[[  1.0   2.3   2.1  -2.3  -4.1  -1.0   0.1   1.2  -1.6   0.9   0.7   0.7
    3.1  -1.6  -0.4  -3.5]
 [ -0.9   3.7  44.7 -41.5  11.9 -27.9  52.3  29.8 -64.9  73.1   7.7  38.6
   21.5 -48.7   8.5 -26.8]
 [  5.1   8.7  -0.1   9.3 -11.8  11.4  -1.3  -4.4  22.7 -25.9   5.5 -12.3
   11.2  23.6  -7.1  -0.7]
 [ 12.2  13.4 -13.8  29.8 -12.4  25.5 -23.1  -8.6  49.5 -41.6   6.6 -17.3
    5.7  40.4  -0.6  15.3]
 [  1.8   5.4  -4.9   6.9 -16.3   8.8  -6.8  -8.7  21.2 -31.7   1.8 -16.9
    7.4  21.4 -10.9  -3.7]]
|
[[  1.8   5.4  -4.9   6.9 -16.3   8.8  -6.8  -8.7  21.2 -31.7   1.8 -16.9
    7.4  21.4 -10.9  -3.7]
 [ 12.2  13.4 -13.8  29.8 -12.4  25.5 -23.1  -8.6  49.5 -41.6   6.6 -17.3
    5.7  40.4  -0.6  15.3]
 [  5.1   8.7  -0.1   9.3 -11.8  11.4  -1.3  -4.4  22.7 -25.9   5.5 -12.3
   11.2  23.6  -7.1  -0.7]
 [ -0.9   3.7  44.7 -41.5  11.9 -27.9  52.3  29.8 -64.9  73.1   7.7  38.6
   21.5 -48.7   8.5 -26.8]
 [  1.0   2.3   2.1  -2.3  -4.1  -1.0   0.1   1.2  -1.6   0.9   0.7   0.7
    3.1  -1.6  -0.4  -3.5]]

[[ 18.4  31.5  44.4]
 [ 53.2  48.3  15.5]
 [-39.9  -3.6 -41.5]
 [ -4.1  39.6 -48.2]
 [-49.6  37.0 -51.9]
 [ 18.8  43.4 -31.5]
 [ 24.5  58.9  30.8]]
|
[[ 24.5  58.9  30.8]
 [ 18.8  43.4 -31.5]
 [-49.6  37.0 -51.9]
 [ -4.1  39.6 -48.2]
 [-39.9  -3.6 -41.5]
 [ 53.2  48.3  15.5]
 [ 18.4  31.5  44.4]]

[[-25.5 -28.1  16.4 -15.8]
 [ 15.6   5.9 -20.9   6.6]
 [  0.6  41.3  -5.6  22.9]
 [-31.0 -16.4  -2.8 -10.6]
 [  5.9  -1.2   2.0  55.3]
 [-42.8 -20.2 -10.3  41.2]
 [ -8.0  69.3  -9.9   7.3]]
|
[[ -8.0  69.3  -9.9   7.3]
 [-42.8 -20.2 -10.3  41.2]
 [  5.9  -1.2   2.0  55.3]
 [-31.0 -16.4  -2.8 -10.6]
 [  0.6  41.3  -5.6  22.9]
 [ 15.6   5.9 -20.9   6.6]
 [-25.5 -28.1  16.4 -15.8]]

[[-22.6  53.0]
 [-48.1 -28.7]
 [-21.2   7.9]
 [-20.8   8.8]
 [-23.7  50.8]
 [-20.7   8.5]
 [-23.2  52.9]
 [-48.0 -28.4]
 [-23.3  52.5]
 [-20.6   8.0]
 [-48.4 -31.0]
 [-48.3 -31.0]]
|
[[-48.3 -31.0]
 [-48.4 -31.0]
 [-20.6   8.0]
 [-23.3  52.5]
 [-48.0 -28.4]
 [-23.2  52.9]
 [-20.7   8.5]
 [-23.7  50.8]
 [-20.8   8.8]
 [-21.2   7.9]
 [-48.1 -28.7]
 [-22.6  53.0]]

[[  1.0 -24.4   2.2 -14.7  33.2  39.6  25.8  12.3 -16.5  13.5  13.3  -3.2
  -15.2 -15.4]
 [ -6.9 -27.5  -3.6 -11.3   5.1   3.2  -2.7  -2.1 -16.5  -0.9  -1.3  -8.3
  -24.2 -21.7]
 [ 24.8  72.9  19.5  59.7 -43.2 -67.2 -30.1   8.4  59.2  13.3   0.7  30.2
   50.9  49.5]]
|
[[ 24.8  72.9  19.5  59.7 -43.2 -67.2 -30.1   8.4  59.2  13.3   0.7  30.2
   50.9  49.5]
 [ -6.9 -27.5  -3.6 -11.3   5.1   3.2  -2.7  -2.1 -16.5  -0.9  -1.3  -8.3
  -24.2 -21.7]
 [  1.0 -24.4   2.2 -14.7  33.2  39.6  25.8  12.3 -16.5  13.5  13.3  -3.2
  -15.2 -15.4]]

[[ -9.8 -54.0 -11.6   4.5  16.6  25.2 -20.7  15.6  21.0  23.8 -14.3  26.4]
 [-16.7 -23.1 -26.8  11.6  11.9  17.9 -24.6   5.3  19.6  -4.3 -11.7  14.6]
 [-13.4  23.5 -18.0 -10.2  22.3  13.5 -17.4 -21.6  17.5 -31.5 -21.1   0.9]
 [ 18.8  20.2  12.4  11.7 -22.9 -28.5  13.1   3.7 -29.9   6.8  27.2 -11.7]
 [ 32.4  52.2  10.0  14.9 -16.2 -36.6  -2.4  -1.9 -35.0  -7.0  25.8  -3.0]
 [  3.8 -11.5  -5.6   5.0   9.2   7.4 -17.8   4.9   5.7   6.5  -5.0  14.9]
 [-17.2  15.5   1.0 -21.0   5.5   5.7  17.5 -22.9   6.8 -20.6  -9.8 -22.2]
 [ 33.1  22.8  10.0  15.6  -7.3 -27.2 -11.4   5.8 -30.5  12.9  21.9  12.0]]
|
[[ 33.1  22.8  10.0  15.6  -7.3 -27.2 -11.4   5.8 -30.5  12.9  21.9  12.0]
 [-17.2  15.5   1.0 -21.0   5.5   5.7  17.5 -22.9   6.8 -20.6  -9.8 -22.2]
 [  3.8 -11.5  -5.6   5.0   9.2   7.4 -17.8   4.9   5.7   6.5  -5.0  14.9]
 [ 32.4  52.2  10.0  14.9 -16.2 -36.6  -2.4  -1.9 -35.0  -7.0  25.8  -3.0]
 [ 18.8  20.2  12.4  11.7 -22.9 -28.5  13.1   3.7 -29.9   6.8  27.2 -11.7]
 [-13.4  23.5 -18.0 -10.2  22.3  13.5 -17.4 -21.6  17.5 -31.5 -21.1   0.9]
 [-16.7 -23.1 -26.8  11.6  11.9  17.9 -24.6   5.3  19.6  -4.3 -11.7  14.6]
 [ -9.8 -54.0 -11.6   4.5  16.6  25.2 -20.7  15.6  21.0  23.8 -14.3  26.4]]

[[ 30.3 -51.6 -62.3  -8.0]
 [ 15.6 -22.3  62.7 -18.7]
 [-38.3  56.2  48.8  15.2]
 [-20.9   8.5 -32.3   7.6]
 [ -8.2  20.7 -55.8 -42.6]
 [-58.7  24.9 -12.4  11.3]
 [-15.2   2.2  10.9  30.8]]
|
[[-15.2   2.2  10.9  30.8]
 [-58.7  24.9 -12.4  11.3]
 [ -8.2  20.7 -55.8 -42.6]
 [-20.9   8.5 -32.3   7.6]
 [-38.3  56.2  48.8  15.2]
 [ 15.6 -22.3  62.7 -18.7]
 [ 30.3 -51.6 -62.3  -8.0]]
---
[[  3.1 -14.3  -1.7  33.2  -0.1]
 [  0.8 -18.6   6.0 -45.2  -1.0]
 [ -3.7  -5.7   1.7   8.0   2.6]
 [ -2.9   3.7  63.4  -2.3  -0.7]
 [  1.9  22.0   0.6  18.7  -1.0]]
|
[[-18.6   6.0]
 [ -5.7   1.7]]

[[-42.6  11.6  43.3  11.9]
 [-23.3 -20.6  62.1  49.7]
 [-12.9  -8.0  65.1  57.6]
 [-51.6 -24.5  45.9  16.4]
 [-40.5 -10.9  49.2  24.5]]
|
[[-20.6  62.1]
 [ -8.0  65.1]]

[[ 18.6  42.8 -11.4]
 [  7.4 -16.1 -64.0]
 [ 25.3  11.1  19.3]]
|
[[-16.1 -64.0]
 [ 11.1  19.3]]

[[ 34.0  -7.6  33.1  -7.6]
 [-11.8 -53.7  40.7  15.4]
 [-23.3  47.4  30.0 -20.9]
 [ 22.3 -17.0  23.3 -10.7]]
|
[[-53.7  40.7]
 [ 47.4  30.0]]

[[  4.7   9.2  -7.9  14.0  42.9]
 [-17.1 -25.6  -2.4  15.7 -74.2]
 [ 20.7 -11.9  67.0   8.8  -0.8]]
|
[[-25.6  -2.4]
 [-11.9  67.0]]

[[ 69.7  52.9  -4.3]
 [ 28.4 -32.7  17.1]
 [-72.8 -48.7 -19.4]]
|
[[-32.7  17.1]
 [-48.7 -19.4]]
